Every row adds up 2 patterns from a hidden set, each pattern the same size and each with its own weight. Each row also carries a little noise. Patterns get numbers from 0 up, as they first appear below.
Each row in order, then the numbers of its patterns, largest weight first:
[ 66  20   8   9 -33   2  26  27  42  13 -16  13 -10  28 -16 -18] 0 1
[-33  -6 -24   8 -66  44 -37  16  28  -6   2 -14 -36   8  18   3] 2 3
[-30   7 -16  38 -45 -26 -17  31   4   2  -4  27 -51  14 -42  -2] 4 5
[ 58  34 -13 -41 -22  49 -29 -52  47  14 -11  45 -16   6   6  -3] 3 0
[-10 -20 -14  -9 -46  22 -41  17  45  -1 -15 -10  -4  25  10 -24] 1 3
[-23   4 -32  39 -48 -25  37 -44 -66  -3 -14  25  16  -9  -3 -10] 6 7
[-23   6  -9  11 -55  47 -39   9  36  -2   6 -12 -39   4  20   5] 2 3
[-20   2 -25  53 -73 -32  41 -55 -84 -11 -15  47  18  -6  -7 -15] 6 7
[-16   9 -24   7 -55  -4 -13 -49 -16 -17  -6  47 -10 -24  15  10] 6 3
[-16  -2 -28 -10 -45  13 -33 -47   0  -2  -5  49  -9  -4  23   6] 3 6
[-23  -1 -19  41 -42 -20  36 -38 -73  -1 -19  13  16  -8  -3 -24] 7 6
[-21   5 -19 -14 -18  18 -87 -26  39  -6  -1  52 -39   5 -19 -17] 3 4
[-13   5 -23  43 -69 -14   8   3 -24 -10  -5   1 -27 -16   6  12] 6 2
[ 32  21   4   9 -21  -5  18 -15 -16   0 -12  28  -8 -10 -13  16] 0 6
[-11  -4 -26   6 -46  -7 -24 -42 -18 -10 -11  46   5 -19  16  13] 6 3
[ 34   7   4  14 -36   3  19  32  31   0 -14  -5   5  38  -8 -24] 1 0
[ 34  21 -11 -39 -27  39 -30 -35  44   9   0  45 -19  12  23  -5] 3 0
[ 46  24   0 -38 -21  39 -29 -39  36   0  -7  32  -2  14  17  -1] 3 0
[-15 -18 -19  -1 -29  22   5 -40 -35  -2  -5  11  21   1   8 -33] 7 3
[ -2  -3 -25   0 -31  -2 -15 -35  -4  -8  -8  31  -9 -12  16  -5] 6 3
[ 38  18 -10  20 -51 -24  32 -34 -28   2 -11  42 -17 -18  -8  17] 6 0
[ 34  12 -16  18 -32 -16  19  -5 -28   0  -8  36  -4  -7  -4  10] 6 0
[ 52  23   3   2 -22  -5  27 -14  -7  13  -9  30 -17   2  -7   5] 0 6
[-15 -23  -6  -3 -66  20 -54  27  66   6  -9   1  -7  39  22 -31] 1 3
[-20   1 -26   1 -34  23   5 -46 -28  -5 -13   2  21  11   1 -33] 7 3
[ 45  25  -9  27 -43 -26  24 -30 -22  -3 -21  43  -8 -16  -9  20] 6 0
[ 45  33  -2  -4 -16  -3  49 -20 -19  22 -11  14   5  10  -5 -19] 0 7
[-24  12 -13  45  -9 -31   3 -15 -32   0  -2  26  -7   7 -39 -20] 4 7
[-12 -14 -15 -21 -53  38 -53 -10  60 -10   0   9  -4  24  27 -30] 3 1
[-35   3 -23  59 -95  -8   8  24 -20 -10   0  -7 -44  -7  -1  10] 2 6
[-18  14 -11  37 -42 -45  -5 -11 -38 -16 -10  46 -28 -15 -33  12] 6 4
[ 62  29  -2 -22 -18  31  -2 -29  34  11  -8  28 -18   9   9  10] 0 3
[-12   8 -20  33 -24 -29 -12 -10 -29  -8  -5  40 -21 -11 -22   8] 6 4
[-30   3 -21  52 -39 -11  34 -38 -69   1 -15  13  33 -19  -2 -12] 7 6
[ -4 -12 -18 -18 -44  33 -54  -2  51   1  -4   3  -6  26  24 -22] 3 1
[-18  21  -8  42 -45  -4 -24  50  19  -7   3   3 -51   3 -28  -3] 2 4
[-22   5 -10  26 -27 -24 -13   8 -25  -2  -9  18 -12  12 -47 -26] 4 7
[ 32  28 -12  18 -30 -28  24 -28 -22   2 -16  46 -12 -17  -9   6] 6 0
[ 57  33   2   5 -33 -10  30 -18  -9   5 -22  37 -15 -11  -8  13] 0 6
[ -7  -8  -9  -7 -30  24 -32   9  42   0   0  10  -9  20   8 -16] 3 1
[-25   3  -9  38 -37 -29 -37  47  21  -7  -7  25 -33  30 -55 -37] 4 1
[-18  -7 -13  35 -68   4  24   3 -34  26  -8  -9 -11  14  -4 -10] 5 7
[ 50  24   1 -32 -11  23 -12 -21  35  14   0  29 -11  -2   0   3] 0 3
[ 48  24  -5  16 -40 -13  29 -26 -19   8  -3  45 -17 -12 -16  17] 0 6
[-21 -16 -17  52 -98 -35   3  36   6  -2 -21  12  10  15  -4 -17] 1 6
[-12  -2 -10  40 -63 -31   3   7 -12  -4 -19  23   5   1   1 -16] 6 1
[-25   6 -20  50 -86   4   2  27 -11  -4  -5  -6 -46  -6   0  12] 2 6
[-15  -2 -25   0 -23  15  -1 -40 -25   1  -5   7  20  10   3 -29] 7 3
[-17   7  -9  30 -54 -22 -23  34  -2  24   2  13 -55  16 -34  -2] 5 4
[-10   1 -27   6 -55  -1 -15 -47 -13 -14   0  45  -1 -21  24   9] 6 3
[ 42  27  -8  17 -36 -26  24 -27 -24  -4 -24  41 -18 -18  -7  13] 6 0
[-17   3 -19  -3 -30  25   5 -43 -22   2 -11  17  14   5   6 -23] 7 3
[ 68  34  -1  16 -48 -10  35 -23 -17  12 -16  50 -25 -12  -8  13] 0 6
[ 59  35   3  11 -48   8  25  22  16  28 -12  10 -29  16 -15   8] 0 5
[-19  -6  -3  36 -83   1  -1  71  30  -1  -5 -49 -22  22  -3 -16] 2 1
[ 56  26  -1   5 -44   6  23  16  10  28 -12  11 -37  10 -13   8] 0 5
[ 40  21  -7 -22   0  22  -7 -12  24   2 -12  13   1   7   4   4] 0 3
[-23  -3 -15   2 -76  24 -32  11  29  24   5   4 -36  14   6  -2] 5 3
[-20   2 -25  37 -37 -25  37 -34 -56  -6 -11  19  27 -12  -2 -12] 7 6
[-12  -8 -18 -17 -74  33 -30   8  18  21   2  11 -41  13   8   6] 5 3
[-32   6  -8  39  -9 -11   8  -3 -39   1  -3  23   9   5 -28 -26] 7 4
[ 49  34   1  25 -62  23   8  38  23  11 -10 -10 -47   5 -14  13] 2 0
[ 29  26   0  16 -48  21   8  37  24  17  -9  -4 -45   8  -6   3] 2 0
[-19  -8  -9  27 -63  -3  -3  54  34   2 -22 -25 -18  24   2 -32] 1 2
[ 18  18   2  10 -37  16   5  27  13   3  -2 -15 -26   5  -5   0] 2 0
[-20  -2 -13   6 -53  26 -25  16  27 -16   1  -2 -35  14  12  -1] 2 3
[-14  -2 -28   2 -62  -1 -27 -44 -13  -5  -8  55  -3 -14  21   7] 6 3
